One turn sends every row of this set to another row. A few are shown first. Where does it send the rows asked after them?
Kopu: [  7 -12   0  -4  -3 -24  22 -18   3   7  16   3 -19   0   8  15  24  12
 -20  -1   4 -21   0  11 -26   0  -4  -8 -12  11  -7 -25  -6  15  -9   5]
kot: [-22  23  -1  14   7   2   7   6 -13   3  23  -6  10 -10 -11  -5  -7  10
  15  -9  20  18  14 -15   7 -25   4  30  12 -14  -3  18  -9 -18  -5  -8]
rak: [-19   7  -1  13  17   9  -6  15  -5   7   7  -3  10 -11  -7 -13  -3   4
  29  -7  25  20  17 -16  12 -15  16  20   2 -10   6  11 -10 -24  -6 -14]
fabet: [  4 -36 -15 -17  12   3  -1   4  -9  14 -10  -3 -28   7   7  18  -5   9
  -8  20  -9 -11   1  -1   7   5 -10 -19 -14   6 -11 -14 -21  -4  -7   9]
fef: [-16  16   3  12  -3  18  -1   9   0   3   7  10   6   1 -25 -12  -7  -8
  11  -7  19  21   3 -16  16 -31   0  25   9 -15  16  17  -5  -8   4   0]
zanu: [ 12  21 -25  12   5   2  22 -12  -4  -2   7  -6   8  -9   6  11  -6   5
  -7  22 -34  -6  11  17  -9  20   0  18   6   4  -9  -3  25   3   3  11]
pigo: [-23  14  12   7  -3   6  11   1  -4   0  13  13   5  12 -21 -10  -3 -14
   4 -17  14  18   3 -23   9 -27  11  36  10  -2   7  14  -8  -5  -2   7]
Loza: [ 22 -14   9  -3   3 -10   8 -11  20   9   8  -5   0 -23  18   7  20 -12
 -14   9 -16 -26   4  21 -14  -1   2 -18  -2   6 -10 -13  17  -1  -2  -5]
simu: [-14   7  -4  18   8  18  12  11   2   7   5   8   3  -5 -17  -4  -7 -15
  21  -3   7  14  15 -17  19 -27  13  38   9 -10  13  12   0 -16   2  -2]
koru: [ 16   1  -4   0   9   5  -2  -3  11  -4  -2   4  24  -9   6 -10   8 -10
  -3  20 -25   0 -12  17 -10  33   4 -11   3  12   1  -1  27  -1  13  -4]
tava: [-14  -6   7   6  18   5   0  14  -2   2   5  12   1   2 -25  -9   1 -22
  12 -10   7  17   7 -21  17 -30  18  34   4  -6  10   4  -7 -20   1 -10]
mapuz: [ 10 -31   4 -19  -1  10   3  -1   7   9   2  -3   2  -5  18   8  -4 -13
 -12  23 -23 -17 -14   5   3  12  -7 -27   9  12 -18   3   3  -8   6   8]
niva: [ -5 -24  -9 -20  -5  -7  24 -10 -13   8  15  -1 -20  15   9  24  -5   7
 -21  15 -14 -17  -9  -2  -6   4 -12  -7   3  13 -24  -8 -16   6  -3  19]
muk: [ 17   6 -15   9  -5  -7  22 -15   8  13  13 -10 -15 -23  13  22   9  14
 -12  14 -10 -25  16  22 -12 -10 -15  -4  -4  -7  -8 -15  10   8  -6   3]
Vifub: [-24  21  17   6  -2   6  -2   4  -4   1  19  -1  22  -4  -4 -20  -2  -1
  15 -16  24  20   7 -18   4 -13  13  17  14  -3  -1  23  -7 -14  -6  -4]
Figar: [ 12  12  -9  -4   0   5 -24  -4  -2  -3 -10   6   7   3  -9 -15   6  14
 -12  13   0  15 -12  12  -9  23 -14 -26 -15   0  13  -3   4  13   5   2]
rez: [-19  -2  15   6   6   6  10   9   5   0  14  16  15   5 -18 -13   3 -26
  13 -12  12  15  -7 -20   9 -19  16  28  13   2  11  12   0 -12   8  -6]
fibe: [-28   1  12   2  14  -9   5   7 -10  -1  25   5  14   2 -12 -12   5  -1
  16 -17  25  19   1 -22  -1 -15  18  24   7   0  -2  10 -14 -18  -3 -15]
soro: [  0  11 -17  -5  13 -23  18 -17 -22 -11  11   1  -9  16  -9  12   8  11
 -25   4 -24  -1   3   4 -20  15   4  21  -7  13 -14 -18   0  10  -5  13]
tuvi: [ 19 -18  -9   1   9  -6  -2  -5  10  17 -11  -3 -26 -13  11   9  19  12
  -4   8   4 -16  17  15 -10   1   1 -20 -26   1   4 -27  -6   5 -13  -2]
Lezu: [  6 -14  -2 -19 -15  16  -9  -3  -1  14  -7  -3 -11   6  11   3  -9  10
 -16  19  -2  -6 -11   4   4   7 -22 -37  -4   3  -8   4 -14   7  -2  19]
veme: [  8 -13 -18  -6  -6  12  21  -5  -3  14   7 -10 -11  -8  16  26 -16   5
 -10  29 -25 -20   2   9   8   2 -18  -8  10  -1 -20   3   2  -4   2  17]
Mevu: [-17   4  10   8  21  -2   2  11  -4   0  18  -3  19 -14  -3 -10   0 -13
  19  -9   7  13  12 -18   8 -18  23  29  14  -6  -7  14  -2 -30  -3 -17]
rup: [ 17   7   8  -1 -18   0  -4 -16  16  13  -2  -3  -7 -12  16  -3  16  10
 -17   3   8 -14   5  17 -15   2 -11 -32 -12   1   0  -7   3  18  -9  10]
melu: [ 10  -4 -22  -7  27 -14 -16   1 -19  -5 -12   2 -18  10 -16   2  11  17
 -13   9 -12  11   5   5  -8  12  -1  -3 -28   0   4 -25 -10   2  -6  -3]

pigo -> tava
Mevu -> kot
niva -> fabet
Now find these:
Loza -> muk
melu -> Figar

One turn sends every row of this set to another row. A few are shown first. Where does it send the rows asked after them?
miz: [ 11  17 -42 -20 -26 -11  14  -3 -31  19   1 -21 -13 -11   8  34  19  -2
  -5  10   8  26   5 -13  14 -15 -13]
minet: [-27   6 -20  14   7  -5  17  -8  -5  11  -8 -26 -10  -7   4  14   3 -26
 -16   1 -12 -23   3 -28  25 -35   3]
maso: [ 22 -15 -19  -1  -4 -30 -14  40  -7 -11  10 -29 -11 -28  -9   4   0 -12
  -3   0  -4  -1  16 -22   7  17   1]
suzol: [ -5   6 -25 -14  13 -19   0  17 -12 -19  16 -36  -5 -25  -6  35 -18 -25
   7   9 -18  -3  13  -6  -5   8   6]
nul: [ -1 -21  -8  12 -13 -14 -10  31  -8 -21   7  -9   5 -24  -1  -8  35  -3
   3   5  12 -14   1 -16   0   6  -6]
gofim: [-12   6 -11   4 -14   1 -11   3 -16 -21   6  -5  16 -17 -17   7  47  11
  -1 -18  -8   5  11 -16 -15  -4   7]
Notam: [ -8  16 -24  -8   4 -25   3  14 -35  24  16 -40 -10 -32  10  20   3 -17
 -10  -1 -10  25  18  -4  -7   3   2]
mobep: [-13  11 -26  -7   7 -19  17   3  -8  32 -15 -14 -19 -31  30  20  37  -2
 -13   0   0  14   2   2   1 -11   5]
Zos: [-14  18 -12   3 -17 -11   9   0 -37   8  19 -17   3 -15  20  13  35 -14
  -9  12  16   5  -6  -5 -17 -10   2]
sopa: [ 16   4 -44 -18 -21  -4  -2   0 -12 -22  -3 -16  -5 -27 -25  35  36  10
   6  -7 -13   0  22 -17   5 -21   3]
paga: [-23   8 -22   9  -2   0  11  -8 -13  13  -3 -28  -4   3  -7  13  -8 -21
 -15  -4 -14  -5   6 -35  34 -27  -8]
loton: [  9  12 -14  -3   3 -16  -4   4  16   4 -21   0  -8 -16  -4  14  38  14
 -19 -25 -16  11   9 -20  -4   3  23]
nak: [ -6  -3 -43 -25 -15   5  10  -2  -6 -17  -9  -6  -1  -7  -8  41  14   3
  18  11  -2   9  -1  -9  23 -10 -21]
Mipu: [ 21  16 -23  -8   2 -26 -11  12  -6 -14   8 -27 -10 -29 -18  26  12  -7
 -13 -14 -23  -3  23 -21 -15   1  29]
mafi: [ 27 -18 -37  -9 -25 -13  -1  28  -6 -19 -10 -12  -9 -20  -8  16  23   2
   3  11  13  -7  14 -24  24  -4 -13]
duzap: [-30   6   1   5   2   0   0   6  -8 -19   9  -1  17   1   6  11  16  -9
   2   5   3   1 -13  -8 -12  13  -2]
sorul: [ 10 -19 -20   1   4 -22  -1  36  16   0 -26  -5 -14 -28   8   0  27   5
  -8  -6   2   1  14 -16  18  11  -2]
vep: [-21   7 -16  13  -6  -4  10 -13  -9  10   2 -24  -7   4   0  11  -1 -26
 -16   1 -10 -17  -8 -36  26 -30  -1]
mokoz: [-32   1 -22  10   7  -5  10  -6  -9  15  -1 -34 -10 -11  -4  11  -4 -24
 -10  -6 -23 -11   4 -27  29 -31  -5]
Guf: [ -3   5 -21 -14  19 -18  11   5  27   6 -26  -3 -18 -13  18  31   9  -4
  -7   1 -11   3  -7  -6   9   8  12]

Mipu -> loton
suzol -> Guf
Now find these:
maso -> sorul
vep -> paga
Zos -> miz

One turn sends every row of this set to another row. A few are shown first. Where does it send the rows asked after them?
Runin: [ 12  18  15  52  -1  -1  10  24   3 -12 -13   4  -2 -14]
zopib: [  2  35  -8  62   7   1  17   1   6 -11  31  10   9  12]
neku: [ 14  10 -23  11  22  14  25   8  13 -41   8  -1  -1 -19]
rukos: [  6   4 -14  53 -10  11  20 -24  -6 -16   7  27   0   2]
bizu: [ -9   9 -17  13  10  12  10 -14   7 -35  22  27  -2  26]
panug: [-19  14  -3  46  12  14   3   3   5 -28 -13   2 -12 -27]
fadu: [  9  14  10  52   1   3   7  18   2 -10 -16   5  -1 -23]
zados: [  2  10 -12  57 -13   7  16 -10  -4 -10   3  31  10 -10]
Lagip: [ -9   7 -19  18  11  12  12 -17   5 -35  24  25  -3  24]
Puso: [ -3  11   1  15  35  19  18 -22   0 -18  17   3   5   5]
zigo: [  3  16   8  19  31  12  25 -13  -1 -20  22  -2   3  20]
lek: [-3 45  1 29  6  9 -3 13 26 -8 18 22 17 10]
gepif: [ 16   7 -28  41  23   7  16   0   8 -36  -1  -1 -21 -18]
kado: [ 10  26   4  49 -20  -3  20  14   4 -13   7  26   8  20]
Puz: [ 14  19 -16  12  20  12  -1  16  26 -35 -11   8 -16 -12]
nesu: [  0  22   0  27 -17  12   0   7  15  -9  -7  40  16  -3]
didad: [ 19  12 -21  20  20   7  34  12   8 -43  14  -7  -4  -8]
momup: [  0  19  10   4  32  18  15 -11   8 -18  15   4   7  15]
dakib: [ 24  22 -12  32  16  -2  19  24  16 -39   4  -5 -23  10]
vogu: [ -9  23   7  57   6  -1  19  19   0 -32  -1  -9 -17   2]
kiku: [ 14  24   5  36 -19   2  20   4   8 -19  10  25   1  34]
falal: [ -9  28 -17  46  13  16  -1 -13  13  -6  17  23  16 -18]
Garev: [-14  30  13  27   6   9  -1  27  18 -30 -14   3  -9  -4]
Fusil: [ 18  17 -16   6  18  10  26  19  17 -43   9  -2  -1  -6]
git: [  2  16  -3  17 -13  20  -2 -10  17 -15  -7  40   8   3]
mov: [ -8   9 -16  17  10  10  14 -13   5 -36  25  24  -3  29]
sav: [ 10  19  14  44   0   3   4  24   7 -11 -18   7   1 -19]

momup -> Puso
rukos -> kiku
Now find these:
didad -> Fusil
falal -> zopib
bizu -> Lagip
sav -> fadu
zados -> kado
vogu -> Garev
dakib -> Puz

